In the rows, 128 means zero.
The rows of D fall into 4 groups, and each row is roughly a mix of its group's hidden directions.
D (132 x 10):
[[153 128 165 140 122 136 116  77 164 148]
 [133 143 100  81 111 143 160 133  96 100]
 [153 125 123 106 154 147 138 133  93  73]
 [166 172 107 133 100 150 151 116  99 130]
 [152  86 148 109 100 111 140  98 157 151]
 [131 108 147 123  96 170 113 147 109  83]
 [133 176 101 139 148 103 126 169 127 101]
 [159 150 114  88  95 140 131  93 132 158]
 [115  78 122 112 165 136 146 158 153 108]
 [173 122 170 113 141 170 134 115 146 137]
 [113 122 102 128 150 118 131 179  86 101]
 [129 129 130 152 162 193 129 120 150 138]
 [149 125 133 155 107 104 103 158 177 147]
 [ 85  86 121 108 136  90 120 127 158 137]
 [142 135 108 163 157  92 123 106 113 171]
 [108  99 122 150 177  99 118 150 151 148]
 [111 149 166 153 126 167  85 108 130 135]
 [121 135 107  84 138 152 147 113  93  87]
 [132  82 165 111 133 117 136  81 147 130]
 [104 117  85 161 105 108 125 145 115 167]
 [100 151 168 121 162 112 161 144 145 152]
 [150 159 146 142  84 142 125  86 131 101]
 [158 173  97 165 128 126 145 138  98 130]
 [173 112 150 109 146 155 142  98 124  92]
 [128 140 102 113  99  79 121  92 103 110]
 [103 121  99 137 131 103 129 190 106 128]
 [100 113  95 104 138 123 153 165  89 113]
 [164 138 155  91 119 181 135 123 142 129]
 [120 152 144 123  79 103 142 113  85 111]
 [105 132  98 128 126 132 152 183  91 120]
 [158 104 182 111 120 156 114 136 156 131]
 [149  91 156 130 119 128 145  71 128 147]
 [128 178  90 133 132 120 123 176 123 113]
 [151 120  91  99 108 120 107  86  95 128]
 [110 146 126 145 144 172 139 180 151 131]
 [ 81 144 115 140 110 103 131 128 112 179]
 [108 130 144  99 171 132 180 118 110 134]
 [103 163 139 143 139 187 117 143 122 146]
 [143 119  77 141 156 161 114 123 162 112]
 [154 108 121 144  93 149 105 102 143  82]
 [142 158 157  92 125 140 130 112 123  74]
 [100 153 131 118 169 157 170 139 122 103]
 [160 120 155 105 137 134 131  65 124 118]
 [169 145 102 147  94 110 157 102 109 143]
 [105 156 146 131 156 103 151 155  97 165]
 [101 135 165 132 129 181  89 135 119 130]
 [160 119 136  86 135 147 138  87 131  91]
 [136  88 142 113 171 113 106 160 158 129]
 [147 132 124 168 137  88 106 120 107 172]
 [143 162 137 112 124 168 151  80 112 137]
 [118 155 156 126 105 175  91 102 138 135]
 [151 144 160 139 120 136 105  74 158 143]
 [128 142 100 124 118 101 127  64 107 113]
 [153 126 180 105 128 174 123 112 131 111]
 [ 81 159 129 169 149 141 100 128 111 138]
 [151 125  93 139 116  70 156 134 115 116]
 [134 139 139 153 157 154  84 130 158  91]
 [174  82 121 125 101 121  94 123 135 145]
 [164 137 115 155  83 126 148 101  99 146]
 [118 121 187 134 151 161 142 152 128 150]
 [155 113 102 124 109  77 161 146 118 107]
 [113 145 169 110  98 112 152 124  80 138]
 [130 123 184 127 120 180 116 119 142 115]
 [ 85 119 107 168 129  95 124 113  92 122]
 [161 106 106 146  94 139 100  98 135  95]
 [ 99 101 107 171 146  91 117 145 126 152]
 [174 103 107 130  82 122 105 109 136 113]
 [138 131 155 166 136 152  99 124 181 129]
 [146 116 171 167 134 137 117 104 163 154]
 [106 134 180 124 152 154 109 155 121 159]
 [133 123 159 161 135 108  94  99 162 158]
 [105 144 145 118 126 127 194 157 116 131]
 [118 122 149 166 122 131 112 131 181 165]
 [114 168 111 160  84 120 148 120 125  97]
 [104 171 120 122  96 121 139  99  88 146]
 [155 120  72 143 127 148 109 111 151  99]
 [140 181 100 137 150 122 128 171 125 107]
 [115 124 107  78 142 145 149 112  97  91]
 [143 135 157 151 114 121 103  97 175 158]
 [ 84 152 167 134 161 145 143 151 108 133]
 [130 115 148 157 135 155 124 180 169 138]
 [146 155 117  98 100 155 123 108  86 156]
 [152 116 159 120 140 142 114  71 160 121]
 [109  87 126 152 169 107 116 155 160 125]
 [161 100 137 153  88 108  89 115 144 132]
 [125 129 161 153 139 183 119 149 144 159]
 [145 126 138  90 100 184 130 129 142 154]
 [140 115 103 157 159 150 113 129 175  99]
 [ 69 101 113 132 138  86 119 117 125 120]
 [133 101 146 119  96 156 121 139 149  73]
 [119 115 145 115  91 169 104 149 126  85]
 [ 92 133 125 155 105 116 144 142 127 186]
 [ 91 165 109 120 146 109 176 136 125 107]
 [143 122  67 133 150 150 103 120 156 117]
 [ 99 108 127 168 132 107 126 173 135 163]
 [166  74 100 126 108 124 116 133 142 101]
 [144  87 129 127 173 109 109 135 171 125]
 [ 82 180 150 133 143 137 152 131 109 119]
 [ 75  93 146 110 165 125 113 118 141 121]
 [126 113 134 132 184 153  92 144 159 127]
 [129 182 119 131 117 110 163 105  92 133]
 [120 144 143 142  70  86 138 125 114 148]
 [131 137 139 138  77 115 178 143 114 105]
 [176 139 151  90 138 138 151 105 155 118]
 [124 128 159 176 158 130  88 110 149 137]
 [153  98 163  98 138 154 137 103 160 148]
 [120  82 105 126 164 101 124 156 158 140]
 [ 82 131  93 110 130  81 135 114 128 109]
 [139 130  91 135 122  68 160 135 126 112]
 [178 161 106 145 115 152 152 127 112 153]
 [102 118 101 132 145 116 137 183  92 116]
 [133 179 102 136 147 140 122 178 123 115]
 [143 136 149 172 142 146  91 142 169 116]
 [157 141 115  96  99 109 180 123 113 114]
 [150 130 119 140 105 173  75 109 117 139]
 [ 87 105 109 171 150  95 116 137 114 143]
 [114 146 172 118 136 177 117 103 153 143]
 [143 140 110 161  91 145 142 104  83 147]
 [131 147  99 127 118 118 135  79 106  80]
 [173 132 162 119 115 175 138 101 122 130]
 [154 123 112 108  93 114 174 160 103 137]
 [160 106  91 131  92 132 113 102 139  91]
 [110 144 101 157 154  72 129 140 117 108]
 [142 115 128 107 161 163 101  81 106 132]
 [108 111 148 128 121 179 110 140 131  79]
 [155 131 161 125 118 132 127  66 146 149]
 [121 134  94 104 139 106 168 151 126  82]
 [122 167  99 147  76 126 138 109 108 111]
 [ 89 155 123 146 155 154  85 122 145 107]
 [111 149 175 143 159 118 149 151 101 154]
 [158  84  94 146 108 130  98 124 127  99]
 [105 141 172 111 105  96 144 158 100 140]]
In each list below, one row fits none of the groups, and each other row fits one group, some only roughly. Which row is it?
    K764: [154 137 161 130 159 176 114 157 149 131]
    K312: [160 109 125 144  80 163 106 116 131 154]
    K343: [112 144 105 130 158 130 135 192 119 108]
    K756: [146 112 166 144 174 161 115 148 144 145]
    K632: [109 157 145 107  94  95 157 146  97 144]
    K800: [157 116 154  93 165 158 140 121 163 132]
    K746: [125 101 141  97 117 183 126 138 135  91]
    K273: [158 109 114 123  95  88 124 118 109  84]
    K485: [ 75  99 102 134 124  85 116 141 128 134]
    K344: [130 104 169 134 148 122 131 177 163 142]
  K343
    K135: [ 78 143  87 121 123 107 116 164 120 112]
    K136: [129 160 153 174 151 152  92 117 117 115]
    K622: [105 125 152 167 170 159  97 128 140 115]
    K743: [141 131 159 151 165 165 107  96 133 102]
    K94: [ 91 146 124 104 165 125 166 145 118 161]
    K252: [169 141 147 110 133 128 117  72 128 101]
    K647: [150  94  97 144 122  87 148 142 124  91]
    K145: [138 101 139  99 152 173 150 109 137  93]
    K260: [151  90  94 135 104 110  97 125 164 111]
    K499: [123  75 134 104 141 130 125 182 135 129]
    K561: [130 109 111  88  90 163 112 129 152  99]
    K429: [ 98 131 158 151 145 113 175 154 114 153]
    K457: [113 147 147 145 164 174  99 108 132 103]
    K234: [155 175 100 133 123  91 157 114 115 113]
  K429
    K636: [154 156 105 170  94 116 130 137  91 120]
    K117: [153 117 128 137 156  88 153 131 125 180]
    K194: [161  93  86 116 104 133  91 120 143 119]
    K402: [162 133 136 123 162 123 137  76 163 117]
    K570: [118 104 129 102 107 186 111 136 137  96]
    K750: [153 158 139 112 144 192 139 140 119 135]
    K811: [100 121 143 182 159 121 130 143 104 156]
    K653: [156  94 121  95 134 117 177 136 100 118]
    K242: [111 120 120 108  95  76 132 111 132 169]
    K827: [111 140 110 163 125  84 107 165 119 102]
    K852: [147 163 112 111 119 140 155  72 146 121]
    K356: [141 163  98 160 120  93 124 172 127 131]
    K9: [140 114 108  86  91  97 161 151 125 140]
    K298: [166 129 117  86 121 160 159  98 125 144]
    K79: [153  75 122 150 156  95 118 143 140 146]
  K402
    K822: [151 127 113 156 147  74 125 124 129 170]
    K623: [161 108 130 161  99 150  94  89 123 129]
    K490: [ 96 141 106 115 168 138 160 164 143 106]
    K469: [112 128 113 110 175 135 159 174 147 120]
    K412: [ 93 137 144 108 180 114 164 147 134 131]
    K721: [166  91 152 120  91 115 103 126 118 158]
    K71: [131 140  81 129 131 107 142 184 125 108]
    K503: [158 111 162 161 111 163  93 119 134 147]
    K397: [114 176 129 166 123 138  83 137 146 130]
    K199: [146 116  99  74 104  94 150 134 119 123]
    K678: [151 108 165 139 109 177 122 118 114 161]
    K330: [ 99 177 101 129  94 132 128 124  91 122]
    K715: [116 165  92 132 104 158 151 114  98 153]
  K71
    K59: [154 124 139  83 100 138 142  82 151 123]
    K837: [ 92 101 144 144 144 122 106 163 172 116]
    K604: [ 88 139 141 164 128 173 125 132 157 151]
    K574: [156 149 141 134  80 126 146 123 117  80]
    K735: [132 169 110 130 103 152 117  75 112 113]
    K982: [126  89 107  69 125 114 156 133 122 117]
    K771: [154 149 130 143 152  91 139  94 136 173]
    K629: [142 137 148 148 163  86 146 113 138 171]
    K988: [121 159 149 134 124 190 110 130 158 136]
    K880: [156 157 160 112 161 170 126 140 134 101]
  K988
    K742: [161 135 129 169 143  91 144  88 137 144]
    K760: [116 121 179 141 147 142 129 179 149 135]
    K61: [107 101 130  91 108 159 116 165 122  96]
    K611: [149 110 163 119 162 181 120 129 142 144]
    K467: [117 125 113 141  92  81 128 155 127 171]
    K25: [110 125 124 139 101 183 119 157 127  90]
    K30: [143 129  93 149  95 123  79 112 130 157]
    K506: [127 155 141 159 137  92 115 105 137 178]
    K405: [100 157 137 157 155 121  79 100 130 135]
    K210: [125 150 139 135  72 116 100 109  89 134]
    K221: [126 121 155 102 113 174  95 108 163 128]
    K474: [121 167 134 113 101 161 146 118  80 114]
  K25
    K944: [137  99  71 116 150  94 150 138 125 132]
    K596: [ 84 141 137 140 145 136  96  78 120 146]
    K520: [110 103 153  96 156 102 123 117 155  88]
    K308: [144 119 158 179 142 127 101 141 167 141]
    K675: [136 100 159 126 128 159 106 179 135 155]
    K620: [132 179 104 153 109 110 128 156 105 101]
    K584: [132 137  99 120  60 135 141 119 103 135]
    K351: [147  94  85 110  96 146  96 127 131 105]
    K2: [142 165 112 164 145 112 152 129 126 176]
    K17: [157  99  80 128  95 122  93 120 130 116]
    K816: [167 100 135 146  76 130 112 114 130 156]
  K2
    K772: [105 171 146 108 171 122 139 163 116 136]
    K93: [139 100 108  93 101 101 167 154 111 139]
    K865: [ 95 139 114 150 115  83 107 156 114  96]
    K163: [137 148 101 181 120  84 131 142 109 132]
    K33: [170 138 148 122 134 187 135 127 129 154]
    K928: [142 131 141 163 132 103  77 133 170 135]
    K808: [167 160  92 122  81 127 145 139 119 138]
    K421: [ 95 169 137 118 151 130 149 152  90 152]
    K646: [148 103 102  93 104  83 154 131 111 127]
    K230: [124 157 185 123 113 160 108 115 145 145]
    K396: [100 140 128  75 160 131 148 138  94 139]
    K213: [103 156 152 122 102 130 154 110  84 159]
  K772
    K510: [115 121 154 168 168 157 144 145 163 129]
    K91: [139 150 140 149 144  73 137 114 153 163]
    K435: [132 140 138 107  86 127 131 104  69 123]
    K214: [102 128  81 127  84  92 136 120 116 139]
    K861: [124 106 119 180 100  84 122 128 108 140]
    K652: [ 99  96 133 125 179  95 122 129 159 129]
    K967: [154 112 116  94  90 126 176 144 142 141]
    K995: [ 74  88 155 113 122 136  98 124 130 116]
    K628: [ 93 135 123 106 115 178  90 147 120 114]
    K953: [107 119 160 143 107  92 134 152  84 152]
    K3: [105 122 133 170 114 128 140 166 147 174]
    K436: [142 128 107  84  88  99 160 123 110 143]
  K953
